One turn sends every row of this set to another row. A few are shown first. Where does it send the rows asked after them?
Q465: [-16.4 -20.7 -42.1  -3.9  15.4   0.3  -1.5   5.1  -4.0  -4.1   8.9  11.8
  -8.3  -6.5  26.5  28.3  17.7  21.7   0.0   9.8  26.4  31.2 -19.9  -8.8
  -5.9  -2.7  -0.4   4.8 -18.0]
Q571: [-14.9  -6.7 -24.7  16.7  20.8  14.7  42.0  45.6  -6.1 -18.2 -33.7   1.4
  13.3 -11.3   2.5  30.4   8.3  36.6   6.4  -0.8  21.7  15.4 -10.4 -13.5
 -10.3  -0.9   2.5  -3.7   3.3]
Q29: [-13.7  -8.4 -22.3  11.5  27.2  11.7   7.9  -6.7 -10.0 -11.4 -25.1  -8.5
  34.8  10.3  32.5  11.7  -0.9  -6.3  19.4  16.7  19.2  10.9 -28.2 -32.0
  -3.0 -23.2   6.4 -25.2 -12.4]
Q733: [-22.6   3.5  -4.3  13.9  23.8   2.6  -0.5  -0.6  22.5  13.3 -28.1   4.8
  13.1 -13.9  32.1   3.9   8.7  19.2  22.4  29.5 -15.2  22.8 -22.9   6.7
 -11.5 -13.9  -1.5  -1.2 -19.0]
Q619: [ -7.3  -9.2 -39.4  30.5  10.3  23.9  41.3  17.6  10.1  -0.9 -37.6   5.1
  19.6 -18.6  -0.5  21.2   5.6  18.3   1.6   4.6   7.5  -4.8 -15.9  -8.0
   5.3  12.3  -9.7 -37.1 -10.3]
Q929: [-17.4  -9.0   9.3  20.1  11.4   0.1  14.3  20.9  13.9  11.5 -17.1  -6.0
   5.8  -1.4  18.0  23.5 -12.8  18.7  25.9  16.9 -12.8   2.3  -2.7 -31.8
 -20.4 -10.9  -7.5 -24.4 -19.2]
Q998: [ -6.0  21.1 -21.4  13.3  12.2  -3.8  24.0  -3.1  16.7 -16.8 -19.9 -23.4
 -13.2  -6.6   8.2  31.1  14.2  25.6  23.5  12.6  -1.0  15.1 -39.1 -32.8
   8.4  -8.0   1.9   1.9   6.4]
Q756: [-15.7  -9.9 -36.9  12.3   7.7  16.1  -4.7  -7.6  -4.6   7.1   3.5  31.8
   6.9 -15.2  20.9  21.8  22.4   3.1   3.7   6.4  20.9  19.6 -13.4   2.2
   6.7  11.1  -3.1 -16.4 -28.4]
Q406: [-12.2  24.6   1.5  32.9   0.0   4.9  23.4   3.9  -8.7 -16.7 -19.1   2.0
  24.5 -15.1   0.7  40.1  25.6  16.0  31.3  14.4   6.6  -2.5 -24.2 -21.8
  19.8   3.8   0.4  -2.0   2.1]
Q997: [ -8.0  22.5 -15.6  15.6  20.5   7.8  17.1  -1.5   1.6 -11.3 -13.5  -8.5
   6.0  -4.9  13.7  27.9  24.7  13.7  -4.1  30.2  16.1   2.0 -37.1 -15.5
  34.8   3.3   8.2 -32.3  11.4]
Q922: [-11.1  15.6 -49.1  -5.5  21.9  -1.3  37.0   1.2   3.2 -18.9 -26.2  16.6
  -0.8 -24.3  12.5  20.2  -3.3   8.8  -3.0   6.7  24.1  25.6 -19.4   7.1
  10.8   2.6   7.2 -16.2   1.1]
Q785: [ -2.5  -5.3   2.6  16.1  32.4  32.5   2.0   8.2   7.5   3.3 -24.9  13.1
  30.5  -4.6   7.3  14.7   4.3  -4.2  28.8  -1.0   9.6  30.4 -27.0 -31.6
  12.9  -9.3  23.1 -18.8  -5.4]
Q915: [-14.7  -3.9  19.9  23.5  14.2   2.7   2.9  23.6   1.5  19.3 -18.1   4.0
   8.0  -1.6  15.3  25.0   0.8  12.1  11.2  20.2   3.3  -5.1  11.7 -22.3
  -1.4  -1.5   8.9 -35.5 -16.4]
Q193: [ -2.5  -3.4  -6.5  24.2  11.8  -1.0   5.2   6.8   2.9   0.5  -5.0 -12.7
  10.4   9.1  17.9  -8.3  -6.1  -1.6   3.4  -1.0 -11.4   8.5  -9.3 -37.7
   0.9 -15.3 -15.2 -18.8 -16.8]
Q776: [ -9.9   0.9  10.8  20.7  19.0   3.6  -2.4  19.1 -20.7   1.0   0.2 -10.1
  10.0   0.7   7.3   5.1   5.3   8.5   4.5 -14.7  -2.0   1.8   8.6 -32.1
   5.1 -15.3  11.0  -3.7 -12.9]
Q52: [  1.2   3.3 -34.5  15.4   8.6  16.4  34.1   3.0  -4.1 -17.4 -25.6  25.8
  14.6 -32.3  -9.7  36.3  -1.0   8.6  -2.1  -0.7  13.7   3.2 -13.8   7.6
  15.5  19.7  12.2  -9.6  -2.5]
Q24: [-10.4 -26.3 -28.1  15.1   4.4  21.4   6.1   5.9  -0.5  -1.1   6.9  24.2
   8.5 -18.8   6.7  39.8  13.2  24.1  16.9  -4.2   4.2  19.4 -25.2  -6.6
  -9.9   8.8  -6.8  10.9 -22.0]
Q591: [  8.5  -2.6 -29.2   8.5   0.1 -22.8  22.8  -8.6   6.7 -17.6 -12.0   8.3
  17.8 -29.7  13.9  31.4  -7.0  15.1   9.6   1.8  14.7  16.6 -17.7   2.5
  -8.1  12.4   0.1  13.6  12.2]
Q789: [-16.4  -0.8   7.5  16.6  30.6  18.6   5.2  24.6  -6.7   2.2   5.7  -4.8
  17.9  -4.3  16.9  -1.0  -1.2  11.8   0.9  -9.9 -13.1  13.8 -19.4 -21.4
  12.5 -18.0  -3.6 -29.8  -5.7]
Q449: [-19.8   1.4  10.0   7.8  31.7   9.6   4.5  27.5  10.6  11.8 -15.3  -6.4
  -7.2   2.6  26.0  20.5  -8.7  22.4   5.6  20.1   0.1  10.9  -5.1 -24.6
 -11.0 -12.6   9.6 -40.0  -8.8]
Q42: [ -3.0 -33.8 -10.3  11.9  23.1   1.5   9.4   2.3  -3.0   8.6 -16.8 -18.5
  22.6  -2.9  -2.0  29.5   2.2   4.5  20.4   4.2  11.2   6.3 -20.0 -40.4
  15.2 -17.8  31.0  -1.8  -7.0]
Q518: [ -1.8  -7.3 -41.7   4.1   6.5  -7.4  43.7  12.2  -3.0 -28.1 -22.6  10.7
  10.7 -18.8   1.2  37.6 -10.3  20.2   7.4   4.4  16.2  15.8 -19.3  -4.3
  -4.6   4.7  -1.0  15.2   2.2]
Q20: [-11.2   8.2 -42.6  14.7  16.2  -6.6  33.3  18.7   8.0   0.4 -43.3  -2.7
  -7.6 -12.1   3.5   9.9  15.6  11.6   4.5   5.1  32.1  18.2   7.6 -16.0
   2.1   0.0   6.4 -20.1  -9.0]
Q971: [ -2.6  10.2 -38.8  -1.2  21.2  -6.8  22.3 -13.4  10.4 -15.1  -8.0   6.6
  10.9 -37.0  26.8  21.1  -5.4  14.4  -2.0   4.6  14.1  20.8 -28.7  14.7
  -0.3   5.1   6.9 -15.2  15.7]
Q974: [  8.3   8.0 -18.7  12.9  12.4   3.1  11.1  -6.5  -4.4 -17.1 -10.6  20.4
  20.7 -37.7  12.2  37.7   2.2  13.8  -5.4  -2.5  18.1   8.2 -14.1  14.7
   3.6  23.0  18.5  -2.7  14.5]
Q189: [ -8.9 -13.0   3.9  19.2  10.4 -13.0  -5.1   8.6  -1.1   5.8 -22.6   1.8
  27.5   1.4  24.3  20.1  12.1  18.8   2.6  43.0   3.3  -2.7  -7.6  -0.6
  -7.1  -3.3   4.1  16.1 -16.6]
Q398: [ -8.1 -10.1   5.6  14.8  33.4  21.1 -13.0   4.0  11.1  16.1 -19.7   0.9
   4.0 -13.1  15.9  22.2  11.7  27.7  -8.5  24.4 -11.3   1.3 -18.7   7.1
  -1.4   1.0  27.9  -1.0 -11.2]

Q449 -> Q915
Q189 -> Q733
Q193 -> Q789
Now find these:
Q971 -> Q974
Q42 -> Q29
Q52 -> Q518
Q406 -> Q998
Q465 -> Q756
Q619 -> Q571

